Each path is a new rotation, seen through one point. The rows after it are directions, each followed by how far the rotation turns it, in deg/step (0 if it stays put).
Each turn is a multiple of 5 degrees from 10 to 175, or 0.
Each row of a path follows its step; steps can be skipped.
Path 1:
step 4: [-3.66  2.41  2.27  0.47  2.13  2.27 -1.25 -5.08  2.07  1.05 -0.44  3.60
 -0.32 -4.63 -2.29 -0.34 -0.07 -4.12 -4.05 -4.41  0.34  1.63  2.71  1.18
 -2.95 -0.78 -1.30  0.74 -4.14 -1.54 -0.45  0.98  2.94  3.62  0.03 -1.60
  0.45 -4.91 -0.23 -1.16 -2.19 -2.29 -1.21  0.31 -8.03  2.92 -2.27  0.74
 -1.29 -2.89  3.28 -1.48 -1.78  0.99  3.18 -0.91 -2.76  2.10]
step 8: [-3.59 -3.06 -1.09  1.63 -4.18  1.92  0.04 -4.18 -1.63  4.31 -2.09  2.58
  2.59 -0.16  2.82 -0.11  3.66 -5.64  1.56 -0.01  3.31  3.07  3.02 -1.75
 -2.90  0.59  1.83 -0.81 -1.21  2.16  8.35  0.86  0.58  0.32 -1.83 -2.67
  0.60 -1.70  3.51  1.54  0.05 -2.25 -3.06  1.93  0.01 -3.05  3.26 -1.46
 -0.01 -0.42 -2.23  0.97 -1.23 -4.00  3.58  1.42  0.84 -1.63]
step 9: [-4.04 -4.22 -2.77  0.34  6.58  1.60 -2.11 -4.11  0.21  0.33  2.75  0.90
  1.52  7.16  4.87 -0.44 -0.51  5.31 -1.38 -1.90  0.34 -1.33  0.03 -3.84
 -1.10  0.14  2.57 -3.00 -0.36  1.57 -0.45  1.99  1.58  1.12 -0.96 -2.73
  0.87  4.30  4.56  2.94 -0.16  1.35  2.45  1.48 -3.95 -1.34  1.75  0.44
  0.55  0.04  1.12  0.52  1.65  2.79  2.89  0.92 -2.88  0.41]
step 10: [ 3.37 -0.03 -2.15  4.21 -0.03  2.23  0.41 -5.12 -6.11  0.34 -1.76 -2.87
  5.13  2.80  4.54  1.60 -0.96 -1.13 -0.66 -0.01  1.64 -0.12  2.02 -0.07
 -2.83 -1.37 -3.74  0.55 -2.20  0.64  1.22 -0.55 -0.57 -3.81 -4.22 -1.11
 -4.43 -0.49 -1.35 -2.34 -3.78 -2.45 -3.73 -2.52 -0.24 -1.12 -1.81 -2.14
  2.80 -1.51 -2.71  0.57  5.65 -0.30  1.04  1.84 -3.78  0.64]
step 11: [ 2.38 -3.72  2.90  3.99  2.98  0.61 -3.93 -2.25  1.57 -1.99  3.26 -3.59
  0.97 -2.53  0.44 -4.73 -2.72  3.01 -4.12  2.94 -2.84  0.76  2.89 -2.96
  1.00 -0.90  0.12 -2.11 -2.72 -3.84  2.89  0.69  0.95 -1.07  3.42 -4.38
 -0.41  0.33 -2.99  0.85  1.41  0.06  5.22 -3.44 -2.52 -2.17  0.53  2.72
  0.98 -0.23 -0.47 -3.18  1.60  2.14  0.43  1.77 -4.16  4.14]
step 23: [-4.84 -1.39  1.34  0.70 -1.45  2.74 -1.65 -6.65  0.78  4.06  0.84 -3.50
 -5.73 -3.15 -0.28  3.02  0.23 -3.03  1.05 -4.64  1.03  2.64  1.13  1.43
 -0.93 -1.66 -2.24  1.62 -1.91 -0.51  4.19 -1.17  1.36 -2.24  2.86 -4.22
  2.45 -2.53 -3.30  1.68  3.74 -2.63 -3.45 -2.23  3.08 -1.20  0.79  1.50
 -1.69 -4.02  1.09 -1.44  0.08 -2.05 -0.93 -2.13  1.67  1.11]
step 24: [-0.25 -6.03  0.37 -1.73  5.95 -3.38 -1.30 -3.22  5.73  1.28 -1.94  2.93
  0.41  4.66 -0.65  0.38  3.95 -0.88 -1.60 -2.99 -1.31  4.46  5.01 -1.49
  0.04  0.98 -3.10  0.82  0.58 -1.38 -5.54 -0.53  5.72 -0.26  1.84 -0.59
  1.88  3.64  1.45  0.92  3.16  0.11 -0.25  2.50 -0.44 -1.98  0.19 -1.21
  1.06 -1.75  1.29 -0.60 -2.06  0.59  2.48 -2.51  0.58 -0.88]
step 26: [ 2.12 -3.03 -0.17 -0.12  4.34 -0.71 -3.38 -3.03  0.68  1.51 -1.06  2.98
  1.64  1.82  1.46 -0.99 -4.96  2.48 -2.07  1.63 -2.02  5.00  2.80 -3.77
 -1.93  0.37  0.07  1.31  2.99 -2.34  5.00  3.78  1.31  2.55  1.61 -0.46
 -3.91  3.33 -0.69  1.42 -1.52 -1.21  3.82  2.61  0.00 -4.63  4.40 -2.27
  2.39  4.84 -0.46  2.42 -1.73  1.70  1.25  2.60  1.32  2.14]
step 38: [-0.05 -0.27 -2.96  1.76  0.83  2.57 -1.45 -3.17 -0.75  0.13  3.37  0.59
  1.73 -4.44  0.55  1.55 -4.21 -2.44 -1.49 -4.28 -0.32 -2.67 -0.44  1.81
  1.42 -0.50 -1.36 -4.28 -1.66 -3.97  3.39 -0.16 -0.08  1.77  1.72 -6.85
 -5.18 -0.67 -4.95  0.74  3.31 -4.46  3.04 -4.58 -1.59  1.89  0.26  1.62
 -2.40 -0.85  2.78 -0.54  0.51  0.59  2.20  3.67  2.41 -0.36]
Directions:
[-0.82  0.79 -0.16 -0.96 -0.16 -0.38  0.75  0.31 -0.44 -0.68  0.04  0.52
  0.35  0.69  0.01 -0.29 -1.32  0.38 -0.90 -0.37  0.75  0.77 -0.26 -0.29
  0.50  0.77 -0.22  0.05 -1.02 -0.34  0.05  0.85  0.21 -0.62  0.24 -0.82
 -0.35 -0.64 -1.24 -0.41 -0.09  0.41  0.43  1.39 -0.47 -1.04 -0.51 -0.64
 -1.58 -0.80 -0.69  1.12  0.81 -0.13 -0.31  0.56 -0.54 -0.24] => 65
[-1.47 -0.05  0.71  1.02  0.82 -0.82 -0.49  0.82  0.90  0.19 -1.24 -0.02
 -0.12 -0.73  0.93  0.40 -0.10 -0.20 -0.68  0.22  0.37 -0.83 -0.72  0.33
  0.01 -0.58  0.73 -0.80 -0.11 -0.05 -0.24  1.12  1.56 -0.54 -0.98 -0.29
 -0.52 -0.37 -1.13  0.03 -0.22  0.59 -0.29 -0.45  0.60  0.16  1.15  0.65
  0.07  0.15  1.14  0.36 -0.19 -0.45 -0.21  0.79 -0.16  0.34] => 170
[-0.43 -0.09 -0.15  0.15 -0.63 -0.06  0.11  0.11  0.02  0.02 -0.22  0.70
 -0.80 -0.63  0.14  1.04 -0.28 -0.27 -0.98 -0.92  0.20 -0.62  0.31  0.74
 -0.67 -0.93  0.88  0.41 -0.89 -0.03  1.39 -0.48 -0.51  0.38  0.13  0.04
 -1.12  0.36  0.23 -0.68 -0.51 -1.02 -1.21  0.23  0.24  0.99 -0.55  0.48
 -1.09 -0.80 -1.27 -1.75  0.32 -0.45  0.07  0.66 -0.09 -0.05] => 170
[-1.02 -0.32  0.78  0.11 -0.61  1.05  0.68  0.70  0.04  0.21  0.40  0.53
 -0.45  0.62  0.52 -0.11  0.17 -0.47  0.98 -0.57  0.61 -0.57 -0.50 -1.25
 -0.11 -1.35  0.63 -0.29 -0.67  0.87  1.32  0.50 -0.49  0.30 -0.65  0.89
  0.41  0.12  0.31  0.07 -0.60  0.97  0.84  0.19  0.92 -0.07  0.21 -0.74
  0.66 -0.84 -0.61  0.97  0.23  1.31  0.42 -0.75  0.40 -0.18] => 55
[-0.52  0.14  0.65 -0.57  0.91 -0.17  0.23 -1.03 -0.22  0.06  1.01  0.24
 -0.92 -0.69 -0.02  0.05  0.72  0.66  0.21  0.35  2.03  0.25 -0.82 -1.03
 -0.13  0.52  0.90  0.26 -0.23  0.16  0.10  0.07 -1.07 -0.65 -0.11 -0.39
  0.09 -0.53  0.18 -0.04  0.98  0.94 -0.66 -1.65 -0.49  0.16 -0.36 -0.19
 -0.40  0.80  0.03 -0.88  0.18  0.39 -1.46  0.13 -0.16  0.53] => 175
[ 0.43  1.27 -1.35 -1.01 -0.73 -0.34  0.06 -0.27 -1.28 -0.07 -1.26  0.74
 -0.04  0.51  0.53 -0.20  1.28  0.27  0.27  0.30  0.40 -0.39  0.09  0.11
 -0.41 -0.84 -0.21  0.86 -0.33  0.71  0.30 -0.66  1.10 -0.48 -0.71  0.51
  0.20 -0.80 -0.42 -1.08  1.28  0.02  0.18 -0.42  0.26 -0.85 -0.52  0.66
  0.76 -0.43  0.02  0.06 -0.67  0.06  0.43  0.80  0.41  1.03] => 170
[ 0.30 -0.17  0.18 -0.80  0.58 -0.07  0.73  1.44 -0.56  0.69  0.76 -0.72
  1.22 -0.88  0.35  0.00 -0.94  0.11  0.65  0.16  0.67 -1.12 -0.17  0.12
  0.44  0.38  0.05 -0.53 -0.57 -1.00  0.41 -0.59  0.09 -0.65 -0.37  1.78
  0.83  0.06 -0.52 -0.88  0.13  0.11  0.78  0.31 -0.02  0.55 -0.81  1.53
 -0.22  0.98 -0.34 -0.43 -0.35 -0.72  0.07 -0.50 -0.18 -0.53] => 20
Path 2:
step 5: [-0.44 -0.61  2.30  2.91  3.40 -1.40 -0.14  0.81 -1.50 -1.44 -3.60 -3.36
 -0.62 -0.66  1.28  3.23  3.74  0.07  0.85 -3.66  4.79 -1.12  0.75 -3.66
 -1.21 -0.99 -0.35 -0.97  0.64  2.67 -4.64 -1.23  2.43 -2.26 -0.16 -0.77
 -3.25 -2.40  0.81  2.73  4.78  3.74 -0.40 -2.60  1.38 -4.64 -3.16 -1.73
 -1.38  0.32  1.76 -0.46  1.39 -2.36  0.79 -1.60 -3.36 -5.04]
step 7: [-4.35  4.88 -0.60 -0.43  2.32 -0.42  0.95  1.23 -0.64  1.96  2.98 -3.69
 -0.50  0.69 -3.14 -0.13  2.30 -0.81 -5.00  1.93 -0.29 -3.10 -3.11  3.74
 -1.11 -2.89  0.78 -2.84  0.22 -0.76 -0.50  1.04  1.39  0.08 -0.98 -1.89
 -2.17 -4.82 -1.32 -2.61  1.60 -0.98  1.95 -2.34  0.99  2.50 -1.36  2.58
  1.07 -0.31  4.51  4.11 -4.44  0.00  0.34 -3.43  4.79 -2.17]
step 11: [-0.02  1.94 -0.93  2.10  1.39  2.28 -0.11  0.85  3.26  1.70  3.99 -4.92
 -0.20  1.94 -1.20  0.36 -5.86 -1.03 -3.29 -2.20 -0.06 -2.26 -1.77  0.55
  0.45  4.74  2.80  1.52 -0.80  1.12 -0.59  1.60 -1.16 -0.73  0.25 -4.87
 -3.72  0.69 -1.69 -1.71  3.08 -6.17 -6.12 -1.74 -1.72  1.08 -0.47  0.94
 -0.96  0.55  2.83 -1.35 -2.23 -1.11  0.69  1.90 -1.62 -1.76]
step 16: [-2.91  0.02 -1.73 -0.65  1.05 -0.10 -2.82 -0.87  2.24 -3.78 -3.06  0.64
 -2.84 -0.04 -6.48  1.14 -1.26 -0.39 -1.61 -1.84 -1.56  2.21  0.42 -0.83
  1.39  1.15 -2.68  0.88 -5.42 -0.88 -3.95 -1.23  3.61 -2.20 -2.35 -3.68
 -5.05 -3.42 -2.64  1.86 -3.26 -2.57  0.02 -4.11 -0.94 -0.39  0.39  0.27
 -0.36 -0.57  0.87  0.37 -2.58 -2.93 -1.45  0.38 -4.75 -1.46]
step 17: [ 1.04 -1.17 -2.02 -5.66  1.66 -4.00 -1.77  4.68 -5.02 -0.77 -0.78 -3.85
  5.19  1.21  1.99  0.12  2.33  0.54 -0.60 -3.96  0.70  4.08 -2.10 -4.51
 -1.83 -1.85  1.53  1.26  0.32  0.86 -2.61  3.46 -3.17 -4.59  0.42  0.49
 -0.77 -2.43 -0.41 -0.06 -0.02 -0.13 -2.52 -0.77  2.33 -2.56 -0.55 -0.31
 -1.80 -0.27 -0.41  2.98 -2.42 -0.43 -0.61 -3.13  1.31 -0.97]
step 19: [-2.43 -1.06 -0.76  5.31 -0.87 -1.46 -2.58  0.11  1.07  1.66 -0.59 -0.83
  0.61 -1.78 -2.29  3.13 -5.41 -2.62  1.88 -0.65  0.41 -2.93 -2.86 -0.58
 -1.97  0.47  0.63  1.33  0.02 -3.60 -0.69  1.16  3.96 -2.41  1.60 -0.44
 -3.62 -4.85 -1.04  0.35  4.90 -2.45 -0.31 -3.70 -2.80  1.25 -0.10 -1.44
 -0.87 -5.64  0.81  0.36 -4.08 -3.64  1.02 -0.45  3.98  0.86]
step 27: [-2.51  5.25 -1.14  0.37 -2.71  3.88 -3.37  0.08 -1.76  2.76 -1.76 -4.58
  0.21 -1.04  1.46  1.30 -4.46 -2.05  4.18 -1.20 -0.52 -1.43 -1.19 -0.61
 -2.25  0.45  1.91  1.21 -3.49 -1.17  0.82  1.06 -0.26 -0.54 -2.75  1.79
 -5.14  1.89 -2.98  1.16  0.12 -4.73  1.87 -2.65  4.35 -0.25 -0.10  0.39
 -3.71 -4.12 -0.52  4.14  0.20 -0.14 -1.10  1.17 -1.68  2.43]
step 29: [-5.40 -3.43  0.16 -1.69  3.36 -1.02 -1.68  0.18 -4.05  2.84  5.42  0.93
  3.81 -0.99  1.89 -2.55  0.67  1.40  0.13 -1.58  3.04 -1.41 -0.53 -2.53
  0.31  3.80  2.84  5.28  0.60  1.43  0.00 -0.02 -2.40 -2.45  4.19 -0.76
 -1.97  1.28 -0.91 -1.36 -0.68 -2.55 -4.20  0.52 -2.93  1.12 -3.74 -3.35
 -1.89  2.08  2.13  1.19 -0.61 -1.22 -2.15  2.88  0.89  1.88]
step 30: [-1.76  6.18  0.93  3.06 -0.13  3.92 -3.23 -1.29 -1.31  3.84 -0.78 -0.49
  0.08 -0.73 -2.64  0.75  2.00 -6.27 -0.25  3.92  1.07  0.81 -0.09 -3.16
 -1.22  0.47  0.93 -0.86 -3.95  1.10 -0.40  0.33  0.22  1.47 -2.40  0.01
 -0.01 -2.54 -0.18  0.47  4.30  1.81  0.09 -3.12  0.90  2.53 -5.86  2.29
 -1.22  3.36  4.19  0.71  0.75 -4.41 -0.70  0.96  1.27 -1.31]
Directions:
[-0.66 -0.87 -0.68 -0.98  0.41 -0.13  0.78 -0.34 -1.12 -0.90 -0.80 -0.17
 -0.14 -0.28  0.58  1.38 -1.36 -0.37  0.05  0.34  0.04 -0.53  0.35 -0.01
  0.24 -0.08  0.69 -0.07  0.56 -0.19  0.26  1.55 -0.94  0.97 -0.42 -0.03
 -0.31 -0.39  0.39  0.42 -0.25 -0.04 -0.56 -0.07  0.95  0.51 -0.80 -0.29
  0.93  1.20  1.67 -0.21 -0.58  0.21 -0.60 -0.34 -0.48  0.01] => 115
[-0.43  0.19  0.72  0.37  0.02  0.80  0.19 -0.19  1.17 -0.12 -0.63 -0.20
  0.43  0.21 -1.04  0.42  0.08  0.48 -0.52  0.36 -0.46  0.11  0.10  1.18
 -0.01 -1.03  0.39 -0.41 -0.57  1.16 -0.86 -0.46 -0.07  0.59  0.03  0.25
 -0.45 -1.49 -0.16 -0.03 -0.24  0.70  0.08  0.05  0.88  0.68  0.56 -0.15
 -0.97  1.03  0.02 -1.89 -0.80 -1.64 -0.06 -0.42  0.58  0.01] => 155
[-0.74  0.00 -1.15  0.43  0.36  0.37  0.55  0.10 -0.81  0.47 -1.34  0.02
  0.49 -0.13 -1.58 -2.04 -0.27 -0.04  0.33  0.81 -0.24 -1.04 -0.25  0.02
  0.06 -0.11 -0.74 -0.47 -0.57  0.08  0.47  0.69 -0.42 -0.29  0.48  0.03
  0.62 -0.38 -0.81  0.41 -0.01  0.82 -0.54 -0.18 -0.26 -1.32  0.63  0.80
  0.93  0.46 -0.15 -0.77  0.84  0.15  0.04  0.58 -0.70 -0.71] => 175
[ 0.66  0.36 -0.32  0.27 -0.55 -0.19 -0.23 -1.20 -0.02  0.80 -0.16  0.75
 -0.90 -0.74 -0.25  0.12  0.71 -0.18 -0.77 -0.11 -0.11 -0.99  0.82  0.45
 -1.44 -0.30  0.09  1.39 -0.87 -0.95 -0.85 -0.08  0.27 -0.70 -0.26  1.00
 -0.07 -0.71  0.68  0.19  0.57 -0.55  0.17 -1.26  0.63  0.58  0.35  0.50
  1.11 -0.70  0.43 -0.49 -0.61  0.44  0.04 -0.68 -1.00 -0.81] => 125
[-0.28  0.46  0.37  0.76  0.16  0.03 -0.13  0.67  0.14  0.70  0.95 -0.12
 -0.27  0.85  1.49  0.01 -0.29 -0.04 -0.68 -0.03  0.26  1.64 -0.45 -0.73
 -0.94 -0.53  0.63  0.51  0.05  0.01 -0.60  0.35 -0.74  0.00  1.46  0.86
 -0.60  0.11 -0.90  0.17  0.42  0.26 -0.33  0.10  0.80 -0.81 -0.16 -0.18
  0.09  1.21 -0.08 -1.25  0.50  1.06  0.38  0.65 -1.40 -0.16] => 120
[-0.11  0.07 -0.01 -0.04  1.04 -0.18  0.15 -1.06 -0.59 -0.24  1.13  1.15
  1.31  1.66 -0.16  0.02  0.76 -0.13  0.46 -1.14 -0.42  1.16 -0.17  0.79
  0.28 -0.36 -0.88 -0.43 -1.10 -0.25 -0.03  0.21 -0.73 -0.58  0.05 -0.36
  0.53  0.06  1.00 -0.34  0.53  0.40 -0.15 -0.81  0.29  0.27  0.24 -0.45
  0.85  0.48  0.45  0.81 -0.02 -1.25 -0.47  0.62 -0.90  0.53] => 85
[-0.25 -0.87 -0.19  1.46 -0.84  0.02  0.25  0.03 -0.08 -0.21 -0.05  0.22
  1.41  0.76  0.44  0.16  0.07 -0.86  0.45  0.30 -0.53  0.00  0.38 -0.35
  0.33  0.10 -0.18  1.13  0.12 -0.04  0.46  0.47 -1.12 -0.87 -0.08 -0.26
 -0.34 -0.61 -1.81  0.60 -0.63 -1.60 -0.22  0.36 -0.40  1.65 -0.03  0.63
 -0.31 -1.13 -0.50 -0.47 -0.49 -0.45 -0.49  0.32 -0.40  0.22] => 140
